Some points, each followed by its number:
-25  40 -19  23  13  13  -8  -6   3   4   8   4  -6   2 -13  -3  24   5  -1 0
-52 -20 -50  18  37  41 -14 -16 -17  16  -4 -12  12 -14 -11   7  12  -4 -12 1
  60  -95  -47 -127 -113   57 -127   23   96    2   97  127   44  -64 -127 -127  127  -53   58 2
 32  26  28  12  30   2   6  18  11  -7  -4   8 -13  -4   7  12  -3   6   1 3
-22  33 -10  22  31 -16   2   8   6  14  -4   2   5 -27 -13  -2   1  -3  -1 4
-52   4 -37  12  26  36  -2 -11 -10  17 -14 -10  -2 -14 -10  23  15  -6 -10 5
-42  -7 -24   8  34  30  34 -28  -5  -2 -34 -33 -14  -4   5  27  54 -18   1 6
-28 -33  17 -50  -4 -25  48   5   3  -4  15   4 -12  12  32 -10 -29   4  -2 7
 14  -9  28  -1   1 -11   8  -3   0 -21 -16  -8 -23   8  15  -9  -8  20   9 8
 40   7   5 -30  -2  27  -2  -2  -6   1  10  -6   9 -21 -33  -3   6  -5  -8 9
-19  28 -20  36  11 -15  17   7   4  10  -9   2  -9  -2   6  -4 -14 -11  -3 10
-26   9 -10  83  20  37 -13 -28   8  10 -20   1  -6   9 -14   7  21 -13   0 11
-35 -29 -38  38  21  33   2  -4  -6  11 -11  -1   1 -12  20  13  22  -2 -31 12
 -7  28 -11  35  34 -16 -17 -85 -28   3 -60 -35 -25   7 -18 -31 -41  30 -45 13
-17  32 -14  61  36   7   2 -54  -2  26 -28  -8  11  -4 -14 -20  27 -17  11 14
 -8   5  19  30 -24 -30   4 -10 -24  11  13 -11  21  13  18  20 -32   6 -12 15
 46 -35 -32 -69 -20  59 -27  -8  -3  -4  -7  -5  21 -26 -61  -6   7  -6  -7 16
-29 -62  25 -51  14  -8  12  11  66 -37  23  25 -57  26  14  13 -24  18   3 17
New points follow, each followed by the numbers of its three nearest points above, nearest first.
  -8   87  107   95 -127  -51    0   57   -4   10   46  -30   88   46  127   48  -65   18   68 --> 15 10 8
 24   4  -1   5   2   0  -6   2 -14  11   0 -14  21 -19 -12  -1   7   4 -16 --> 9 4 3
 -2 -10  25  22 -26 -21  -5  11 -24   7 -23  -3  14 -54  33  11 -21  -8  -8 --> 15 8 10
  43  -74  -28 -126  -56   41  -84   20   50    0   62  114   17  -41 -110  -92   75  -35   32 --> 2 16 9
-10 -32  -8 -20 -19  -6  15  13   0 -14  22  16  13  12  24  20 -23  17  13 --> 7 8 15
-38  14 -24  51 -29  12 -25  -2 -12  14  14  -3  43  12  21  12 -68  19   0 --> 15 10 0
-20 -41  22 -33   6  -8   5  10  42 -32   8  15 -44  11  18   7 -27  11   4 --> 17 7 8
  12  -86  -45 -124  -42   67 -127  -22   54    1   45   96   42  -31 -127  -84   59  -12    7 --> 2 16 9
 -23  120  127  122 -127  -63    1   94    8    3   72  -33  124   75  127   70 -106   21  117 --> 15 10 3
-12   4  -5  -5  16 -51   5  -4   9  22 -12  -7   9 -27  -9  -3   7  -1  -4 --> 4 10 0
  41  -51  -29 -110  -69   30  -99   21   70    7   60  117   24  -39 -107 -101   79  -39   33 --> 2 16 9
 30 -54 -49 -47 -21  78  -7   7   7 -13   8   2  -1 -12 -49 -22   8 -19   9 --> 16 9 1
 41 -99 -95 -77  42 -27   3   9 -25 -34 -71  -7 -38  49 -43   9  -4  -9 -17 --> 16 8 9
 18  24  23  16  34   6  -5   6   5   6  -3   6 -20  -1   4  11   5  12   2 --> 3 8 4
 -3  27  -3  37  23 -11  -8 -54 -23 -10 -44 -22 -24   4 -15 -24 -35  26 -35 --> 13 10 8
 -5   0  15  -3  18  18  38  11 -31 -53 -27  -1 -51   0  -7 -47 -49 -16  19 --> 8 10 3
  6  12   5  19  29 -17 -15 -63 -21   4 -42 -34 -22  10  -6 -19 -30  25 -40 --> 13 8 10
-40 -34  20 -56 -14 -48  37   7   6   5  32   2  -1  17  36 -10 -31   3  -6 --> 7 8 17
 17 -15 -26  13 -50  34  -7  10  -6  11  26  23  44  28  23   6 -15  23  25 --> 15 9 8
 37 -35 -56 -53  -9  57 -13 -17 -16   2  -1  -3  29 -25 -51 -13  18   2 -17 --> 16 9 1
 -26   81   82   83 -125  -36  -15   57    4    9   53  -18   91   44  127   32  -60    8   76 --> 15 10 8
